[ 76 -57  74  -3] yields 76
[-73 -32 -13 -20  11  28] yields -73
[  9 -31 -23 -60] yields 9
[-19  -6 -60  42 -38  18  28] yields -19
[ 35 -10  18  77 -33  49] yields 35
[-49 -61  49 -56] yields -49
---
[[  4.380   1.697  -1.516   5.797   4.123   6.044   8.447   5.799   0.773]
 [ -6.097  -5.669   4.276   1.165  10.986   4.437   8.843   8.458   0.636]
 [-11.628 -22.288   4.849   4.736  12.923  -0.118   9.045   7.908  -1.969]
 [ -6.197  -3.384  12.424   8.551   4.179   4.622  13.028  15.711   6.322]
 [ 10.082   9.013   9.879   0.318   2.329   6.693  -3.666   0.847
    0.861]] ⇒ -1.516

[[ 0.02  0.22  0.07 -0.01  0.12  0.03  0.24 -0.20 -0.11  0.04 -0.12  0.02
   0.07 -0.10 -0.15 -0.21]
 [-0.12 -0.07 -0.08 -0.08 -0.10  0.04  0.00 -0.04 -0.07  0.20  0.06 -0.06
   0.10  0.05  0.01 -0.13]
 [-0.14  0.05 -0.09 -0.13  0.05 -0.02 -0.13 -0.08  0.05 -0.05  0.03  0.01
   0.21  0.05  0.11 -0.01]
 [ 0.07 -0.01  0.19 -0.03  0.10  0.14  0.23  0.01 -0.12  0.19  0.01 -0.06
  -0.10 -0.05 -0.06 -0.05]
 [-0.07 -0.14 -0.06 -0.03 -0.12  0.01 -0.04  0.03 -0.07  0.18  0.07 -0.10
   0.05  0.04  0.01 -0.07]
 [ 0.14 -0.14  0.16  0.04  0.04 -0.12  0.01 -0.02 -0.06 -0.15 -0.03 -0.14
  -0.01 -0.05 -0.05  0.00]
 [ 0.11 -0.15  0.18  0.03  0.06 -0.10  0.04 -0.05 -0.10 -0.09 -0.05 -0.17
   0.01 -0.07 -0.08 -0.05]
 [ 0.03  0.14 -0.09  0.18 -0.08 -0.17 -0.09  0.06  0.03 -0.08 -0.14  0.01
   0.02 -0.03 -0.05 -0.01]
 [ 0.03 -0.12 -0.05  0.03 -0.10 -0.10 -0.18  0.15  0.09 -0.11  0.05 -0.02
  -0.05  0.06  0.10  0.15]
 [-0.06 -0.15  0.13 -0.10  0.26  0.06 -0.07 -0.01  0.01 -0.07 -0.02 -0.07
  -0.05 -0.07  0.09  0.17]
 [ 0.03  0.15 -0.13  0.16 -0.14 -0.20 -0.08  0.05  0.04 -0.09 -0.12  0.02
   0.05  0.00 -0.05 -0.05]] ⇒ 0.07

[[ -41.212  -45.780  -47.297 -102.109   75.954  -21.530  -31.116   74.623
    61.902   51.585  -50.194  -43.879]
 [ 147.894 -170.139 -168.163 -216.542  196.100  169.731 -158.522  191.384
    42.375   43.761  -78.602  142.743]
 [ -87.931  -35.508  -37.167 -219.384  187.220  -51.032   -6.918  181.915
    69.267   55.024 -152.437  -94.230]
 [ -97.379   10.782    8.405   74.764  -97.929  -92.421   14.000  -93.948
    61.754   50.762   66.725  -95.684]
 [  15.896  -42.515  -41.374  165.455 -179.746   11.824  -54.040 -173.624
    38.000   39.854  172.415   19.402]
 [-180.954   33.315   28.530 -114.544   80.922 -158.942   58.037   79.708
    85.610   62.453 -104.202 -183.946]] ⇒ -47.297

[[  68.27  -65.07  -63.65  -62.37  257.76  -74.81  113.83  257.26  -63.57
   -61.83]
 [  56.96   56.85   57.48   59.37   51.00   59.50  147.25   47.82   57.26
    57.19]
 [ -29.45  155.16  156.56  154.49  -93.52  171.90  166.72 -100.85  158.32
   153.85]
 [  41.96  163.80  164.25  166.26 -129.26  177.77  174.84 -136.66  165.49
   159.93]
 [ 152.09  -24.50  -24.84  -18.35  163.57  -34.34  133.53  162.64  -25.35
   -25.44]
 [  96.76   66.30   65.14   69.68   23.63   68.48  157.75   21.23   64.99
    64.03]
 [  53.85  194.84  194.15  197.34 -185.85  211.53  187.35 -193.08  195.13
   189.48]
 [ -39.14  -16.88  -14.10  -18.44  205.96  -16.78  117.29  204.17  -13.84
   -10.75]] ⇒ -63.65

[[ 0.53  2.19 -0.42 -0.28 -1.04  0.12  1.75  0.85 -1.79 -0.40]
 [ 0.69  1.71 -0.50 -1.29 -1.17 -1.60  1.80  0.76 -1.84  0.53]
 [ 0.83 -1.31  0.32  1.30 -0.82 -2.01  0.05 -1.12  0.89  1.39]
 [ 0.67  1.65 -0.54 -1.39 -1.16 -1.67  1.78  0.76 -1.71  0.60]
 [ 0.83 -1.12  0.23  1.41 -0.94 -1.91  0.33 -1.00  0.94  1.40]
 [ 0.27 -2.11  0.54 -0.02  0.48 -0.38 -1.19 -1.17  1.21  1.07]
 [-0.62 -1.55  0.57  1.49  1.46  1.44 -1.64 -0.47  1.54 -0.22]
 [-0.26 -1.14  0.67  2.02  1.45  1.37 -1.35 -0.72  0.91 -0.64]] ⇒ -0.42

[[-0.7  0.3 -1.0  0.9  0.8 -1.0 -0.1  0.0]
 [ 1.6 -0.1 -0.5 -1.6 -0.6  0.8  1.0  0.5]
 [ 0.8 -0.8 -0.3 -1.4 -0.6 -0.1  0.3 -0.2]
 [ 1.1  1.6  0.3  0.2  0.5 -0.8 -0.5  1.1]
 [ 2.2  1.8 -0.9  0.2  1.2  1.0  1.5  1.9]
 [ 1.4  1.8  0.3  0.3  0.7 -1.0 -0.6  1.4]
 [ 0.9 -1.1 -0.5 -1.7 -1.0 -0.3  0.4 -0.6]
 [-0.9  0.8 -1.4  1.6  1.2 -0.8  0.4 -0.3]
 [-1.6  1.1 -0.8  2.2  1.0 -1.2 -0.2 -1.1]
 [-1.8 -1.3 -1.3 -2.0 -0.5 -2.4 -2.9  1.4]
 [-2.2  0.2  1.8 -0.7 -2.0  1.4 -1.8 -1.5]
 [-2.1 -0.8  0.1 -1.7 -1.6 -0.6 -1.9  0.3]] ⇒ -1.0

[[ 122.981  -85.014    5.309  120.455  -65.523   -8.629 -110.443]
 [ 125.041  -59.648  -48.178   72.016  -70.044  -87.512  -62.704]
 [  18.352   62.630  -32.338   70.415  -57.214    9.200 -120.405]
 [   5.728   64.416  -99.427  -15.032  -75.822 -156.925   82.503]
 [-244.975  241.356   57.929   78.407    3.724  -72.606 -100.037]
 [ 160.492  -97.333  -61.964   55.473  -39.351 -117.360  -18.628]
 [ 101.895  -34.759  -50.692   53.767  -60.444  -82.874  -50.012]
 [-131.842  220.866 -190.162  -54.558    1.863 -149.379  -79.819]
 [ -49.084  -33.014  224.090  222.928   75.948  123.200 -162.133]
 [-157.886  206.925 -139.066  -37.786  -15.901 -202.506   -6.348]
 [  58.190   74.625 -148.536  -41.760  -74.872 -123.701   -8.705]] ⇒ 5.309

[[ -7.4  13.9  10.7 -15.3  -7.3   8.4 -20.3   5.7   0.7  17.0  -1.6  -8.1]
 [  6.8   8.8  14.3  -1.4   0.2   2.0   1.6  -7.1  -5.7  13.1   5.8   2.5]
 [  6.5   8.0  14.4  -1.9  -0.6   1.4   2.8  -8.2  -6.3  14.5   6.3   3.0]
 [  4.3   9.2  11.9  -2.4   1.4   1.9  -0.6  -5.1  -3.3  10.7   5.0   0.9]
 [ -0.2  11.1  11.0  -4.2  -1.1   3.1  -5.2  -2.3  -0.3   8.7   2.4  -1.5]
 [  4.1  10.0  10.3  -2.3   0.2   3.3  -1.0  -5.9  -2.8  10.8   4.0   0.6]
 [ -0.4  11.2   9.5  -5.2  -0.9   3.5  -5.7  -1.7  -1.0   9.5   2.0  -1.6]
 [  1.7  10.7  10.9  -3.1   0.1   2.7  -3.0  -4.2  -1.0   9.2   2.8   1.3]
 [ -5.4  14.0  10.0 -13.7  -6.9   6.8 -18.2   3.4   1.8  15.9  -0.8  -5.3]
 [ -5.2  13.5  10.1 -12.7  -6.3   5.9 -18.2   3.3   1.4  15.0  -0.8
   -6.0]] ⇒ 10.7

[[ 14.1 -10.1  -7.3   3.8 -13.1   1.1  10.3]
 [  5.7  -6.7   0.7  -1.9   0.3 -13.7  -4.0]
 [-20.1  -7.0 -12.8 -17.9  -7.7  -7.8 -22.7]
 [ -5.8  -7.7  -9.7 -18.8  -9.0  -6.6 -17.5]
 [-12.0 -10.0 -16.0 -20.6 -13.6  -1.4 -20.9]
 [ 12.1 -10.5  -7.1 -12.9  -8.8  -4.7  -9.3]
 [  2.7  -4.0   6.8  -3.6   3.0 -18.6  -1.8]] ⇒ -7.3
